Rotation paths and how fast each direction turns (degrees each step)
Each turn is a multiple of 5 degrees from 10 to 175, or 0.
Each row of a path follows its step; steps can be skipped.
Rotation 1:
step 0: [ -3 -11  -1  -2 -18   9  -7  -1  11 -17   3  -1 -18   7   6   6 -10  -1
  12  11  18  12   5  10  -2  -6]
step 1: [  0   4  -7   1  -6   4  -5  14 -14   6  -5  -3  -4 -11  29   0  11  11
  11   1   4   3  15  -2  10  14]
step 2: [ 12 -17 -12   4  -2  16  -1   7   4   6 -13   5   3  15  -4   3  12  11
   2  -9  -9   7  13   8 -16 -11]
step 3: [ -1   1  -9  -8  -8 -16  12  12 -12  11  14  -1   4  16   1   4   9  -4
   5  11  11 -14   5   4 -18   6]
step 4: [ 18  -1   2   7   4  11 -15  -1  -6 -17  14 -16   5  -5  -2  12   9 -17
   8  -2   3   2   5  -2 -16   0]
step 5: [  0   5  -9   4 -29  -6   1 -13  -3  -1 -17  -7 -10  -7   6  10   0   3
  10   7  12   0  -5 -11 -13  -6]
step 6: [  1  -1   1  17 -13  14  -8  -9 -10   1   9   0  -7  10  19  -9  -4   0
   3   7 -17  -8  23   0   4  -1]
step 7: [ -3  -2 -18  10  -8  -2  -4  11   4   5 -12 -10  -2   7  -8   2  -5   3
  19 -17   1  -9   7  23  -1   6]
step 8: [ -6  -1 -13   4   6   2   2  -2 -16  -7  -2  -1  31   2   3  -6   7   8
  -1   7   3 -15   8  -4 -16   9]
step 9: [  5   3 -12   7  -5   3   7   5  -8 -21   4   0 -11   9 -21  13   3 -11
 -10  -9   5 -11   7 -10  -7 -13]
step 10: [ -6  30 -15  -2 -13   2   4  -9  -7  -2   8  -9   0  -8   5  -2 -12 -12
   0   8   1  11   3   2 -12   8]
Speeds:
[ 0  2  1  4  6 -3 -1  2  2 -5 -1 -5  1 -3  5  7 -2  4  2 -1 -1  3 -3  5
 -2  7] | 110
[ 0 -5 -4 -3  8 -5 -1  1 -3  0 -1  3  0  4  0 -5  4 -1  0 -5 -2 -5 -2  3
 -6  2] | 70
[ -2  -1 -12   0   0   3  -3  -1   1  -1   3  -7  -4   3   0   2   2   2
   2   3   0  -1   5  -5  -2   2] | 0
[ 6  6  1 -4  2 -8  1 -5  0 -4  4  2 -1 -2 -4  3  0 -4  3  2 -1  2  2 -4
 -5 -3] | 65
Rotation 2:
step 0: [ -4   7   7  -8 -10  12   4  -5   7   6  -6   1   5 -12  -2  26   9   2
   5 -11   9  -1  11   6   3 -21]
step 1: [ -6  13   7   0   4  -7 -10   4  -4 -20  21   6  -6  17  -7  10  -1  -1
   5   0  -5   0  -7   1  17   9]
step 2: [ -1  -1  -5   3  17   0  -5  13  12 -11 -27   1   5  -1  -6  -4   8   1
  -7  -1  -2   1 -13 -18  -5  -5]
step 3: [  9 -15   3  -1  -5   1 -13  -5  11   8   1   7   6   1  20   5   5  10
   6  27   5   0  -1  12   7  -6]
step 4: [ 11  -4  -7 -14  12  -3  17  -4   3  -9  16  -9 -14 -15   4  -4  11  -3
  -4  -6   3   0   6  -8  13  10]
step 5: [  8  -2 -11   1 -13  10  13 -12  -3 -15  -9  -5   7  18 -10  -9   2  -5
  17  -1   3  -4 -13   2 -10  -6]
step 6: [ 20  17  11  -5 -12   6 -13  -3   5   8  -5  14  -7  -3  -3  -4   2   4
 -19  -8   3  12   1  11   3  -7]
step 7: [  0 -13  17   7   2  -5 -11 -13   4  -5  10   0   7  -5 -14  -1   5   2
  10  -9 -22 -11   9 -10   7   6]
step 8: [  1   4  -6  11  -5  11  -3  26  -3  -2  -7   3   6  -1  11 -16   0 -18
   9   0   8  -6   2 -13  12  -4]
step 9: [ 12  -4  13 -19  12  12  -1  10   2  11   4  -6  15  -6  -1   9  -8   4
  10   6   3  12 -10  12  -9   6]
step 10: [ -4   3 -11 -10   8 -25  -5 -13   5   1  16   7   3  -3   9  -8   5  -5
   7 -18   6  -2  -4   1  -1 -12]
Speeds:
[ 2  0 -1 -2  2 -5 -4  0  5  0 -3  4  3  1 -4 -4 -5  1 -4  1  0  7 -4  2
 -7 -2] | 100
[-4 -1 -4 -2  4 -3  2 -1  4 -6 -3  0 -5  3  3  7  4  5 -3  7  3  0 -4  0
  2 -1] | 35
[ -3   2   4  -1   3   4  -7 -10   0  -1   3  -5   2  -4   4  -1  -2   2
  -2   1   4   3   3   1   2  -3] | 115
[-6 -2 -8  2 -1  2 -1 -1  0 -4  5  2  1 -1 -2 -5  0  5  2 -5 -3  5 -1 -6
  2  3] | 120
